In the data rows, the value 500 means zero.
Some points:
tensor([465, 594, 334, 501, 591, 654, 564, 417, 581, 536, 614, 415, 235, 528, 390, 400, 524, 589, 607, 494, 572, 639, 532, 607, 520, 373, 281, 422, 645, 600, 517, 484])
tensor([601, 512, 449, 481, 508, 498, 584, 608, 365, 391, 339, 477, 425, 554, 454, 474, 676, 380, 519, 554, 549, 577, 512, 634, 531, 359, 503, 375, 533, 715, 444, 591])
tensor([450, 296, 596, 411, 465, 609, 441, 470, 510, 400, 516, 554, 487, 560, 461, 491, 600, 449, 568, 449, 404, 529, 421, 595, 506, 608, 577, 446, 548, 504, 492, 552])
tensor([447, 508, 519, 463, 448, 731, 492, 584, 530, 345, 560, 488, 700, 589, 397, 439, 428, 592, 550, 324, 408, 547, 483, 431, 531, 463, 644, 500, 555, 499, 457, 472])
tensor([463, 524, 633, 417, 490, 650, 546, 403, 677, 544, 387, 583, 353, 398, 505, 505, 419, 468, 461, 554, 402, 446, 365, 508, 549, 574, 545, 367, 521, 600, 480, 399])
tensor([458, 545, 476, 485, 430, 334, 364, 575, 515, 467, 471, 562, 562, 367, 384, 505, 323, 431, 331, 399, 384, 428, 574, 633, 510, 590, 556, 499, 453, 658, 556, 527])
tensor([450, 543, 566, 500, 397, 415, 424, 409, 653, 634, 636, 564, 412, 523, 554, 461, 483, 394, 525, 355, 504, 544, 671, 533, 608, 378, 676, 529, 407, 598, 679, 594])
tensor([499, 267, 457, 472, 393, 422, 500, 490, 560, 443, 590, 451, 475, 443, 528, 544, 409, 561, 524, 665, 365, 600, 478, 399, 507, 427, 522, 504, 612, 548, 679, 398])
tensor([553, 562, 492, 667, 558, 611, 541, 423, 615, 377, 432, 381, 400, 350, 346, 747, 532, 488, 455, 508, 502, 533, 444, 461, 496, 681, 539, 577, 578, 394, 570, 513])
tensor([630, 364, 524, 504, 401, 654, 448, 494, 639, 629, 378, 488, 679, 421, 468, 468, 533, 452, 715, 412, 544, 508, 584, 467, 436, 558, 398, 621, 557, 604, 521, 323])
tensor([539, 464, 406, 556, 482, 437, 358, 432, 335, 526, 590, 538, 512, 488, 275, 442, 431, 493, 401, 513, 563, 603, 472, 541, 566, 487, 570, 554, 531, 376, 380, 326])
tensor([567, 538, 491, 521, 503, 504, 454, 496, 563, 346, 521, 576, 664, 289, 479, 572, 471, 554, 642, 448, 637, 347, 357, 479, 532, 434, 467, 606, 389, 520, 521, 585])
tensor([511, 508, 654, 628, 592, 373, 658, 441, 544, 597, 501, 541, 496, 570, 504, 546, 350, 571, 499, 452, 573, 671, 413, 596, 629, 444, 583, 492, 599, 636, 443, 513])
tensor([492, 522, 508, 405, 397, 417, 653, 406, 593, 510, 454, 468, 535, 626, 461, 527, 470, 461, 432, 515, 607, 493, 251, 433, 277, 303, 584, 449, 477, 503, 447, 516])
tensor([490, 546, 429, 725, 642, 347, 524, 515, 575, 604, 475, 498, 653, 492, 416, 366, 573, 492, 494, 497, 697, 431, 557, 424, 485, 418, 546, 270, 587, 576, 599, 347])
tensor([693, 310, 532, 511, 559, 409, 572, 474, 368, 514, 366, 445, 518, 518, 550, 541, 500, 317, 453, 355, 475, 686, 621, 526, 512, 382, 289, 572, 415, 408, 489, 466])
tensor([668, 450, 460, 566, 513, 550, 583, 492, 611, 477, 457, 472, 566, 464, 478, 392, 416, 652, 567, 518, 221, 403, 633, 603, 584, 387, 538, 656, 493, 353, 374, 502])
tensor([506, 494, 539, 446, 505, 408, 432, 749, 565, 489, 386, 546, 448, 579, 503, 453, 456, 533, 401, 512, 429, 541, 585, 400, 608, 501, 433, 612, 588, 462, 494, 576])
tensor([432, 418, 629, 550, 575, 486, 612, 602, 387, 624, 383, 615, 409, 482, 421, 544, 385, 458, 411, 549, 562, 473, 504, 511, 537, 643, 447, 575, 580, 412, 510, 667])
tensor([396, 510, 492, 401, 316, 587, 588, 640, 414, 397, 402, 495, 469, 600, 456, 546, 564, 585, 523, 400, 472, 382, 462, 548, 499, 376, 490, 508, 429, 411, 627, 434])
tensor([315, 494, 639, 603, 384, 474, 617, 558, 373, 558, 600, 492, 615, 383, 557, 344, 550, 538, 472, 378, 398, 618, 468, 472, 418, 631, 376, 410, 496, 535, 455, 539])
tensor([453, 260, 446, 482, 674, 552, 495, 415, 402, 601, 489, 611, 670, 463, 416, 495, 626, 520, 502, 584, 437, 561, 341, 562, 667, 493, 611, 373, 502, 442, 479, 519])
tensor([580, 491, 512, 467, 701, 515, 474, 392, 369, 512, 705, 460, 393, 444, 513, 473, 557, 523, 641, 410, 419, 397, 461, 385, 571, 456, 527, 569, 391, 444, 550, 538])
tensor([444, 406, 625, 552, 489, 633, 494, 633, 401, 499, 442, 564, 409, 524, 561, 471, 454, 529, 371, 464, 622, 440, 555, 373, 400, 400, 569, 568, 503, 504, 720, 484])
tensor([397, 508, 522, 473, 415, 397, 463, 453, 520, 522, 389, 491, 470, 646, 682, 532, 535, 521, 649, 445, 517, 387, 445, 602, 553, 559, 382, 427, 518, 299, 505, 394])
tensor([538, 552, 575, 441, 424, 533, 518, 477, 382, 332, 607, 593, 557, 475, 446, 523, 493, 459, 417, 515, 471, 437, 618, 453, 495, 456, 490, 539, 704, 526, 654, 437])
tensor([507, 375, 594, 509, 450, 464, 592, 521, 617, 413, 614, 535, 534, 418, 346, 601, 710, 516, 449, 385, 668, 555, 557, 641, 512, 413, 318, 418, 377, 503, 386, 457])
tensor([554, 450, 339, 427, 370, 590, 549, 670, 495, 606, 585, 687, 494, 395, 660, 489, 557, 478, 370, 628, 505, 392, 557, 553, 694, 533, 591, 526, 549, 565, 482, 371])
tensor([602, 622, 743, 489, 341, 491, 513, 517, 351, 531, 447, 321, 442, 569, 459, 539, 403, 453, 704, 621, 463, 577, 529, 450, 553, 573, 603, 543, 376, 585, 526, 368])
tensor([472, 619, 522, 648, 587, 569, 413, 596, 427, 521, 616, 306, 525, 519, 601, 467, 307, 370, 512, 542, 644, 521, 500, 495, 521, 469, 496, 403, 463, 248, 541, 435])
tensor([461, 530, 641, 444, 466, 539, 549, 598, 604, 586, 433, 543, 477, 475, 350, 387, 482, 486, 538, 594, 494, 303, 606, 508, 533, 509, 570, 383, 483, 403, 423, 656])
tensor([511, 496, 464, 373, 449, 643, 367, 405, 559, 578, 530, 467, 580, 607, 517, 534, 410, 453, 565, 555, 632, 481, 497, 538, 420, 561, 411, 528, 553, 556, 418, 609])
tensor([561, 516, 438, 395, 493, 518, 575, 366, 496, 481, 593, 519, 539, 580, 538, 583, 443, 548, 566, 359, 421, 487, 541, 425, 558, 495, 408, 404, 593, 390, 720, 709])
tensor([503, 454, 468, 749, 409, 429, 519, 606, 473, 522, 487, 519, 464, 479, 668, 594, 517, 706, 629, 467, 505, 572, 457, 592, 424, 579, 637, 507, 515, 476, 596, 450])
tensor([582, 542, 325, 479, 499, 493, 472, 470, 652, 482, 261, 540, 494, 579, 547, 543, 518, 470, 473, 380, 518, 640, 505, 358, 572, 499, 627, 351, 359, 488, 458, 493])
tensor([516, 597, 687, 577, 562, 521, 499, 458, 464, 391, 635, 610, 430, 581, 523, 644, 426, 500, 562, 441, 399, 571, 450, 428, 516, 681, 476, 366, 363, 626, 405, 426])
tensor([489, 502, 624, 486, 579, 457, 623, 377, 560, 456, 520, 509, 490, 567, 764, 512, 606, 574, 387, 555, 443, 543, 567, 414, 476, 448, 545, 513, 454, 481, 329, 401])
tensor([370, 387, 567, 497, 550, 410, 497, 356, 538, 489, 476, 438, 599, 566, 437, 541, 511, 362, 556, 353, 613, 328, 566, 445, 609, 470, 572, 476, 597, 421, 345, 479])
tensor([532, 538, 553, 484, 483, 502, 445, 532, 470, 469, 506, 422, 571, 407, 549, 465, 537, 613, 414, 599, 616, 564, 492, 392, 432, 505, 669, 526, 482, 446, 310, 580])
tensor([609, 521, 429, 582, 571, 487, 683, 518, 438, 419, 421, 581, 578, 624, 457, 298, 455, 682, 488, 524, 520, 423, 508, 380, 568, 581, 368, 540, 392, 596, 466, 623])
tensor([496, 510, 523, 496, 529, 703, 711, 552, 632, 590, 550, 446, 456, 595, 552, 397, 448, 395, 385, 464, 583, 621, 596, 569, 465, 632, 508, 682, 437, 416, 607, 526])
tensor([508, 563, 546, 581, 654, 398, 492, 651, 466, 488, 498, 704, 334, 526, 529, 567, 410, 498, 642, 528, 386, 441, 416, 603, 383, 363, 524, 587, 615, 460, 541, 482])
tensor([407, 560, 462, 408, 504, 458, 575, 390, 545, 390, 495, 531, 418, 386, 479, 355, 504, 609, 468, 568, 550, 424, 685, 616, 557, 606, 438, 361, 530, 461, 433, 375])
tensor([591, 430, 511, 577, 493, 582, 406, 218, 446, 286, 494, 494, 609, 606, 585, 445, 423, 502, 405, 671, 581, 443, 574, 610, 452, 512, 501, 576, 493, 663, 588, 509])
tensor([351, 242, 447, 432, 624, 403, 358, 552, 538, 513, 462, 238, 340, 534, 475, 519, 475, 618, 466, 377, 466, 412, 553, 462, 370, 530, 558, 467, 458, 630, 414, 450])
tensor([523, 507, 474, 668, 414, 385, 549, 424, 460, 387, 399, 372, 487, 397, 458, 371, 557, 321, 574, 571, 397, 513, 511, 409, 536, 487, 417, 336, 515, 446, 556, 489])
tensor([717, 529, 555, 456, 456, 480, 546, 623, 408, 579, 568, 413, 557, 399, 557, 576, 445, 443, 336, 395, 437, 489, 376, 601, 358, 530, 464, 411, 458, 400, 526, 512])
tensor([671, 578, 630, 450, 407, 486, 516, 385, 435, 703, 484, 511, 530, 414, 418, 652, 530, 672, 539, 562, 576, 450, 624, 536, 445, 424, 500, 449, 495, 542, 508, 593])
tensor([488, 458, 340, 570, 384, 420, 563, 458, 649, 348, 553, 592, 510, 532, 468, 498, 343, 513, 434, 493, 564, 510, 464, 495, 393, 544, 532, 588, 340, 439, 521, 489])
tensor([485, 459, 439, 568, 322, 584, 454, 519, 408, 441, 461, 432, 359, 276, 653, 346, 424, 467, 531, 414, 589, 511, 320, 518, 591, 491, 491, 380, 421, 524, 459, 591])
tensor([558, 463, 401, 419, 571, 421, 554, 634, 485, 397, 575, 377, 498, 453, 577, 641, 451, 427, 536, 514, 600, 280, 611, 479, 636, 604, 513, 499, 506, 650, 444, 478])
tensor([462, 497, 429, 593, 478, 516, 562, 441, 351, 615, 585, 400, 372, 509, 526, 404, 685, 386, 534, 520, 541, 491, 525, 464, 429, 506, 632, 601, 487, 509, 444, 549])
tensor([341, 557, 463, 511, 418, 435, 502, 432, 579, 501, 457, 338, 524, 432, 465, 630, 504, 436, 427, 640, 470, 581, 401, 474, 722, 407, 423, 640, 465, 570, 473, 704])
tensor([644, 615, 438, 517, 577, 549, 455, 437, 542, 631, 536, 382, 490, 596, 442, 412, 463, 496, 360, 367, 306, 334, 341, 677, 466, 489, 535, 517, 397, 574, 516, 484])
tensor([262, 604, 480, 554, 392, 392, 519, 494, 460, 620, 505, 439, 662, 611, 483, 576, 493, 567, 381, 568, 370, 401, 439, 460, 568, 556, 271, 600, 536, 531, 522, 384])
tensor([625, 509, 497, 466, 385, 367, 286, 504, 581, 524, 589, 611, 462, 547, 421, 505, 681, 559, 520, 642, 512, 593, 584, 363, 494, 580, 465, 405, 412, 321, 528, 550])
tensor([541, 644, 464, 459, 595, 548, 274, 410, 354, 522, 292, 533, 544, 614, 520, 532, 539, 522, 469, 403, 538, 586, 445, 579, 640, 631, 511, 527, 435, 522, 587, 445])
tensor([565, 526, 494, 536, 635, 514, 399, 450, 647, 511, 417, 644, 509, 377, 588, 486, 546, 345, 503, 509, 469, 468, 475, 479, 300, 530, 423, 597, 621, 460, 510, 445])
These points spread out most along one direction. Take the direction at right angles to it along which they spread out most. Go by this last direction. How many in every 100 of the points above lie lower along it than each point below? Round to a whole number. More than half of the points above lie lower than the first one.
tensor([430, 647, 460, 405, 716, 411, 623, 621, 584, 435, 598, 549, 659, 569, 635, 485, 618, 354, 635, 525, 470, 609, 454, 513, 497, 595, 570, 546, 533, 573, 532, 517]) 59
tensor([375, 634, 603, 330, 600, 369, 408, 359, 489, 362, 411, 473, 464, 380, 509, 393, 627, 606, 410, 418, 563, 550, 504, 628, 407, 507, 582, 565, 561, 447, 572, 532]) 48
tensor([361, 461, 370, 430, 560, 429, 539, 497, 387, 663, 460, 579, 545, 387, 575, 515, 427, 587, 637, 597, 571, 475, 469, 646, 437, 492, 475, 581, 363, 480, 433, 527]) 50
tensor([530, 364, 375, 384, 507, 455, 510, 488, 396, 551, 582, 701, 411, 591, 561, 534, 351, 436, 484, 568, 552, 515, 487, 357, 376, 557, 430, 398, 617, 451, 451, 640]) 50
tensor([504, 619, 433, 686, 435, 673, 385, 488, 461, 590, 507, 554, 575, 506, 582, 589, 585, 494, 452, 452, 352, 410, 637, 415, 330, 439, 465, 479, 615, 566, 429, 675]) 40
tensor([472, 348, 599, 544, 562, 568, 384, 575, 577, 480, 563, 413, 537, 598, 527, 443, 656, 476, 469, 768, 419, 405, 400, 649, 488, 504, 451, 474, 383, 472, 615, 584]) 41
tensor([555, 534, 577, 256, 578, 476, 476, 575, 488, 570, 514, 544, 515, 459, 435, 341, 417, 441, 587, 595, 461, 571, 402, 290, 406, 495, 424, 595, 384, 570, 624, 395]) 55
tensor([559, 545, 530, 628, 404, 478, 323, 602, 569, 472, 636, 569, 372, 670, 392, 485, 610, 485, 541, 500, 600, 419, 414, 509, 519, 539, 456, 601, 510, 529, 385, 498]) 48
tensor([473, 458, 394, 516, 519, 519, 497, 433, 473, 534, 516, 513, 396, 449, 465, 543, 655, 617, 423, 439, 485, 464, 504, 273, 490, 554, 480, 681, 564, 575, 525, 490]) 31
tensor([623, 559, 472, 325, 496, 516, 495, 555, 487, 526, 533, 302, 517, 506, 590, 489, 568, 603, 395, 470, 578, 485, 370, 428, 599, 440, 500, 497, 764, 424, 448, 447]) 50
tensor([425, 495, 448, 487, 510, 462, 413, 655, 556, 484, 538, 348, 622, 455, 485, 502, 384, 543, 592, 498, 473, 707, 592, 658, 438, 532, 566, 441, 572, 512, 434, 612]) 55
tensor([405, 565, 412, 460, 712, 620, 618, 564, 477, 527, 475, 461, 502, 557, 417, 721, 519, 552, 447, 616, 448, 569, 669, 477, 379, 483, 497, 376, 334, 450, 603, 394]) 64
tensor([420, 621, 319, 427, 337, 456, 604, 452, 389, 464, 459, 540, 456, 520, 386, 502, 566, 372, 617, 564, 435, 496, 483, 555, 396, 534, 595, 543, 558, 434, 393, 448]) 50
tensor([329, 563, 515, 495, 568, 620, 308, 525, 489, 481, 473, 628, 436, 407, 624, 549, 458, 434, 457, 515, 484, 594, 539, 414, 518, 205, 370, 496, 449, 486, 332, 435]) 60
